In the rows, zero is written as 128.
Each path below is one point turned by a fixed rotation once a step. After each direction that follows a path, write how fast that rotation turns it, in degrees each step (0 if it stays still).
Each turn is a multiple of 5 degrees from 10 to 175, or 0.
Each row of a path follows its step; steps can be skipped.
Rotation 1:
step 4: [124 128 126 133 127 133 127 124 120 137 120 137 138 129 137 131 123 118
 134 121 131 132 129 127 111 140 141 125 135 125 123 136 122 122 138 128
 125 125 134 135 119 122 122 125 133 122 118 141 123 124 121 122 127 137
 129 138 122 126 129 133 123 129 134 135]
step 5: [125 124 121 126 134 129 131 136 124 132 127 121 119 133 132 111 136 124
 131 142 129 138 128 129 119 129 139 134 126 131 126 120 132 119 139 119
 119 130 131 135 113 131 130 120 138 122 128 127 127 115 125 124 131 128
 129 129 133 132 140 125 123 130 134 125]
step 10: [124 124 131 134 132 121 123 124 132 137 121 130 114 129 125 125 130 131
 129 139 131 132 123 129 121 132 132 137 139 138 120 114 142 138 128 125
 134 130 124 135 109 129 130 130 122 127 127 140 123 125 128 134 119 126
 130 129 125 119 129 130 124 125 124 138]
step 12: [118 121 135 134 132 124 129 123 127 123 119 128 123 127 134 114 127 133
 133 123 134 133 116 143 131 133 137 123 141 128 129 130 120 124 136 124
 132 130 128 138 124 124 116 117 137 129 119 124 121 126 130 125 125 132
 125 133 116 139 128 125 134 125 134 137]
step 17: [121 128 127 121 123 125 121 135 124 124 115 137 134 135 125 122 121 139
 129 135 138 127 131 142 127 131 134 130 134 130 121 122 127 122 131 123
 128 132 120 127 132 125 133 125 130 125 119 139 121 131 119 117 115 129
 130 145 122 124 142 130 126 125 126 126]
step 18: [133 128 127 135 133 122 117 126 126 127 126 128 118 135 129 116 132 144
 134 133 138 130 141 136 130 130 136 134 119 134 138 116 138 127 131 130
 127 121 131 130 115 127 131 129 123 133 120 134 115 126 124 117 130 124
 127 131 135 132 120 129 125 135 124 133]
step 22: [130 120 119 120 125 125 132 127 129 128 110 126 140 124 126 116 128 136
 125 124 127 134 126 131 109 126 132 129 138 132 133 126 118 134 135 128
 125 129 130 133 126 120 120 132 123 128 120 143 121 115 125 124 133 129
 116 133 119 130 127 126 130 127 135 133]
step 26: [131 127 114 131 125 125 120 134 134 132 129 129 131 129 126 122 130 125
 138 124 127 130 135 134 118 130 135 125 127 127 138 127 129 119 125 126
 128 124 130 117 117 134 131 119 126 128 112 134 131 128 118 120 112 131
 129 138 144 123 124 133 131 134 136 137]
[129 128 130 126 128 128 128 125 130 128 125 129 126 128 127 129 129 130
 126 127 129 130 124 128 129 128 128 128 128 130 128 127 128 126 126 131
 128 129 128 126 128 125 129 129 126 128 128 127 126 125 130 130 126 131
 128 125 125 126 125 127 129 129 130 129]
35
[130 129 129 125 133 127 129 129 128 124 127 129 131 129 127 125 127 130
 127 130 128 125 128 127 130 127 128 127 129 127 128 125 127 128 126 124
 127 129 128 131 127 128 127 130 128 129 126 129 126 126 128 129 128 130
 130 128 127 130 130 127 130 127 128 128]
65
[132 129 127 128 127 128 130 126 126 126 128 129 127 129 128 129 127 128
 133 126 125 129 128 126 130 130 128 128 127 127 129 132 126 128 124 126
 126 129 130 129 128 129 131 128 126 127 127 128 125 129 129 126 127 127
 128 127 129 126 128 131 128 129 128 130]
145
[126 129 128 125 127 126 128 129 129 128 128 128 129 127 129 128 129 129
 129 124 125 126 129 125 127 127 130 128 128 130 130 127 127 128 125 129
 128 129 127 126 132 132 126 128 127 131 126 129 128 125 130 125 126 127
 126 128 129 128 127 127 127 132 127 127]
10
Rotation 2:
step 1: [138 124 130 123 122 129 137 132 131 124 128 132 118 129 132 108 131 135
 127 137 135 137 132 135 124 118 120 130 111 131 126 124 129 127 141 120
 132 125 128 135 131 132 121 129 128 132 122 137 132 138 130 120 132 126
 128 129 132 128 138 122 126 136 127 133]
step 8: [135 126 129 126 139 124 142 126 131 125 124 125 122 136 134 125 140 132
 131 126 125 139 134 141 130 121 131 140 116 131 127 123 135 119 125 126
 133 138 113 126 124 134 125 115 134 123 125 134 127 131 130 127 129 127
 131 129 127 120 139 132 126 133 138 128]
step 10: [139 133 130 122 136 133 130 125 116 120 123 143 128 138 134 125 132 128
 129 130 128 139 126 127 124 123 135 138 115 130 134 123 124 122 124 132
 120 134 133 127 130 134 131 119 126 130 117 138 121 132 129 121 123 138
 130 131 139 116 121 126 128 130 129 123]
step 12: [133 131 127 134 131 137 131 128 125 127 130 128 126 132 125 138 134 129
 128 133 136 139 118 131 123 127 136 133 120 129 143 126 137 124 135 125
 143 116 131 123 140 144 134 122 127 137 132 138 123 128 127 124 122 129
 124 133 134 121 127 128 126 136 126 126]
step 13: [134 133 129 135 137 133 139 126 127 132 118 140 118 128 134 124 132 137
 124 130 132 138 127 139 132 120 136 139 121 132 135 120 129 121 132 135
 134 129 120 126 138 127 128 125 140 123 125 126 131 122 126 122 124 124
 124 126 128 125 143 133 130 141 131 124]
step 15: [141 134 124 124 131 136 129 122 122 123 116 122 129 129 137 122 136 129
 122 123 134 140 134 125 116 126 135 139 116 132 131 116 131 122 131 121
 131 133 129 131 130 127 137 125 131 123 122 134 120 126 138 121 120 134
 125 126 134 124 128 116 126 129 134 120]
step 18: [132 138 131 134 144 137 142 119 127 136 123 136 132 128 134 123 143 129
 130 128 134 141 133 135 124 128 127 137 127 138 139 126 131 125 136 138
 129 124 136 129 136 129 122 128 130 127 124 128 132 131 121 116 121 130
 129 121 130 125 132 128 137 134 130 131]
step 23: [132 128 129 141 135 135 135 122 116 137 128 133 132 146 139 128 136 134
 130 120 137 141 128 125 121 127 122 135 125 139 128 120 125 125 128 137
 124 131 132 128 130 135 122 130 127 124 134 123 122 123 128 115 123 137
 134 121 138 126 128 127 129 128 131 128]
[127 123 129 129 127 129 130 126 127 129 124 128 129 129 131 128 126 130
 125 128 128 128 126 126 126 130 128 126 126 129 126 127 126 128 128 129
 129 127 127 130 127 126 127 131 127 127 127 128 130 125 130 129 126 126
 127 130 126 128 129 126 127 131 127 126]
175
[129 128 129 126 129 127 130 126 129 126 126 127 126 127 127 126 126 131
 128 127 127 130 128 127 129 126 124 132 132 127 127 128 128 127 126 126
 130 127 128 129 128 127 132 128 132 128 125 127 128 131 127 127 125 127
 130 128 128 130 127 128 129 129 128 127]
155
[128 126 129 129 127 132 127 129 127 129 127 127 126 127 130 128 128 128
 131 129 127 127 125 127 127 127 129 128 127 127 128 128 132 131 125 127
 126 126 129 129 128 129 130 125 128 131 130 128 127 128 129 126 125 129
 127 127 128 129 128 125 130 126 129 125]
140
[125 126 130 129 128 129 129 131 129 130 127 131 129 128 129 128 131 130
 129 127 128 130 129 133 131 127 128 128 130 130 129 129 126 124 128 129
 127 129 129 128 128 128 128 130 128 130 127 128 131 127 128 131 127 130
 129 127 128 130 129 127 128 126 126 124]
80
[125 129 129 130 126 129 130 130 125 130 130 127 127 130 129 125 129 130
 128 129 130 127 130 128 126 130 124 128 128 127 130 129 128 128 128 128
 128 125 126 128 128 131 128 127 130 128 130 130 128 128 126 127 127 128
 125 127 128 128 130 132 130 130 126 129]
65
[128 128 128 130 129 126 131 127 128 127 129 129 130 128 127 131 125 130
 130 128 127 129 127 128 126 129 128 127 130 127 127 129 123 129 129 126
 131 127 128 127 126 132 127 129 126 131 130 128 128 127 130 125 128 129
 129 126 130 126 127 129 128 126 128 126]
155
